In the rows, zero is written as 128.
One turn moves each row of this set onto another row. After a few examples, where does it send each row asked below?
q_151: [132 137 143  99 116 116 140 120 138 161 118 124 160 124 101 129 142 111
 169 182 117 124 107  97 133 128]
q_626: [131  99 115 103 156 127 145 142 126 128 165 112 137 138 134 153 109 159
 143 116 148 112 152 126 136 110]
q_144: [130 120 136 124 132 153 107 118 130 157 155 128  98 171 103 124 164 123
 158 136  85 118 112 157 122 122]
q_836: [130 118 147 114 107 103 140 124 135 163 108  84 129 139 128 122 151 101
 129 184 144 122 105 105 126 136]
q_815: [116 102 126 136 109 100 141 127 120 164 117  96 109 147 112 125 132 107
 131 172 153 118 103 102 110 137]
q_448: [155 172 129 129 142 145 118 117 135 130 139 127 115 176 118 120 112 118
 109 126 120 131 163 158 147  95]
q_197: [126 130  97 137 109 124 103 143 145  73 123 142 155 113 124 106 116 103
  87 118 120 143 124 125 117 133]
q_300: [146 157 145 139 145 133 102 118 112 131 133 125 103 168 124 123 117 139
 107  94 119 146 154 161 142 103]
q_290: [122 148 106 145 103 124 108 113 147 103 139 140 157  75 137  97 125  99
 130 146 121 130 117 153 131 125]
q_684: [151 168 144 129 152 140 116 127 123 127 125 127 106 170 131 123 123 130
  95 114 111 138 165 153 145 103]
q_946: [133 133 100 132 102 124  96 135 146  73 127 142 161 111 129 102 116 105
  99 118 122 143 122 130 120 133]
q_519: [135 123 156 109 107 109 128 117 119 152 102 102 120 130 160 115 147 123
 133 180 143 115 110 102 113 153]
q_102: [128 141 150  97 135 125 145 130 116 146  99 145 137 117 135 126 144 133
 149 179 108 113 121  83 114 148]
q_664: [140 111 133  88 157 126 142 144 136 131 156 100 152 130 147 155 125 158
 134 121 140 119 154 127 149 110]
q_410: [151 159 130 139 134 138 103 109 123 134 147 124 111 175 112 119 108 127
 122 107 126 139 152 164 145  96]
q_73: [126 115 149 125 144 149 107 127 119 154 140 128  89 167 117 126 172 135
 141 121  78 123 114 152 119 130]
q_493: [125 127 104 136 109 118 100 146 145  77 121 133 159 112 118 108 123 102
  87 110 118 152 118 128 125 129]
q_434: [112 105 137 128 119 100 135 127 112 168 120 121 137 128  79 136 137 124
 166 147 124 136  94  97 123 127]
q_908: [110 128 120 158 110 105 106 127 138 112 130 121 154  74 122 108 136 103
 115 117 117 154 105 154 138 118]
q_446: [108 111 144 126 137 107 139 137  91 152 101 143 116 122 114 133 136 145
 147 143 115 127 109  82 103 147]
q_832: [135 103 120  97 157 123 151 149 138 133 161 100 148 139 130 157 117 150
 133 122 144 118 153 128 148 105]
q_767: [131 129 147 114 151 158 120 135 129 150 132 134  91 167 126 125 175 126
 129 141  70 112 126 145 119 130]
q_970: [131 129 108 132 102 118  92 136 147  76 125 133 166 109 124 106 121 104
  98 112 120 153 115 132 127 130]
q_689: [111 147  97 150 123 129 129 135 140  94 124 154 137  81 142 100 121 100
 101 150 111 120 131 137 117 130]
q_643: [ 96 127 109 163 131 109 127 149 130 105 116 135 130  79 126 111 134 105
  85 121 106 141 119 138 124 125]
q_956: [138 107 129  94 155 127 137 139 124 126 159 111 141 130 154 151 115 166
 144 115 144 115 154 127 138 117]
q_615: [119 106 136 131 111 106 130 119 102 151 111 113 100 138 145 117 131 129
 137 167 152 111 109  96  98 154]
q_123: [136 134 134 112 141 162 119 125 142 154 146 133 102 173 112 122 167 114
 146 154  78 109 124 151 123 123]

q_684 turns into q_448
q_836 turns into q_815
q_626 turns into q_956
Now these:
q_908 turns into q_643
q_144 turns into q_73
q_434 turns into q_446
q_493 turns into q_197

One turn moves each row of this set onto another row. After a few examples, where does it send each row asked below?
q_686: [126 124 127  92 150 117 125 153 104 119  80 113  99 103 114 173 122 150
 117 102 120]
q_81: [115  90 119 111 131 152 173 142 119 161 136 109 123 178  80  93 127 125
 118  93 144]
q_500: [ 89  83 111 111 120 120 112 135 126 179 108 110  71 115 144 130 143 148
 127  99 127]
q_261: [119 119 123 108 137 118 113 191  92 136 101 108 111 106 153 131 142 145
 120 134  89]
q_86: [125 105 121 116 129 151 180 133 120 163 132 107 120 171  85  80 126 134
 107  95 127]
q_283: [115 122 124 107 129 141 159 154 130 142 132 123 102 171  70  63 132 134
  91  91 132]
q_175: [ 98  90 116 109 123 127 131 122 129 180  89 117  71 122 149 140 135 163
 103 106 123]
q_433: [ 81  85 122 117 112 119  94 152 120 161 107  99  64 111 134 108 134 139
 131 101 130]
q_510: [112 142 117 102 128 124 114 181 104 138 106 118 103 110 143 152 151 138
 121 124  98]
q_350: [118 142 122  93 133 126 123 164 111 126  92 122  99 107 126 177 142 142
 121 111 112]
q_202: [106  99 123 123 122 133 136 127 132 162  68 115  64 124 143 127 122 167
  85 113 122]
q_68: [107  95 118 106 131 145 152 155 123 151 138 115 113 182  69  88 131 125
 117  91 154]
q_219: [109  88 150 148 137 132 124 169 104 121 129 141 107 171 137 128 118 144
 120 115 168]
q_799: [124 121 122 116 129 147 173 142 125 150 131 115 110 172  79  65 129 136
  93  93 122]
q_808: [129 123 157 153 130 128 153 118  98 139 153 126 102 137 147 118 130 135
 136  94 132]
q_149: [118 102 152 158 128 141 140 145  97 134 142 127 113 156 146 128 120 132
 143 109 152]
q_46: [122 109 123 133 163 131 162 160 125 148  98 143 126 106  48 116 148 136
  91 125 119]
q_727: [130 132 154 132 145 107 148 118 104 135 150 148  89 136 137 105 136 153
 110  83 124]
q_78: [115 113 117 131 154 135 157 157 123 169 121 136 135 102  60 123 165 115
 120 128 113]
q_94: [108 105 120 104 129 141 150 164 129 140 134 124 105 176  63  76 133 131
 106  90 148]
q_194: [102 104 133 134 115 131 121 148 128 138  65 107  61 117 131 105 109 160
  90 111 127]
q_207: [128  98 133 100 158 115 124 165  90 117  78 100 106  97 124 152 115 156
 114 107 112]
q_491: [113  97 151 129 151 113 121 170 111 111 130 161  90 165 125 114 125 165
  96 106 161]
q_621: [113 103 121 141 149 137 148 175 117 162 119 125 137 105  61 113 160 112
 130 133 116]
q_959: [124 118 152 124 153 101 133 141 113 117 141 164  83 148 127 106 133 169
  90  91 141]
q_460: [117 100 126 138 162 133 153 176 121 140  97 133 132 105  46 104 142 129
 102 132 125]
q_806: [130  98 130 106 150 114 116 183  85 125  89  98 115  98 141 130 124 154
 114 123 100]
q_327: [120 117 120 130 162 133 169 151 131 162 110 143 130 102  54 122 158 129
 102 124 113]
q_841: [112  95 125 145 154 137 143 184 114 146 107 127 136 107  56 106 147 118
 116 135 122]
q_825: [ 90  98 131 132 111 121  98 157 121 140  84  94  59 108 128  97 117 147
 113 107 131]

q_194 turns into q_202
q_68 turns into q_94
Now these:
q_78 turns into q_621
q_149 turns into q_219
q_207 turns into q_686

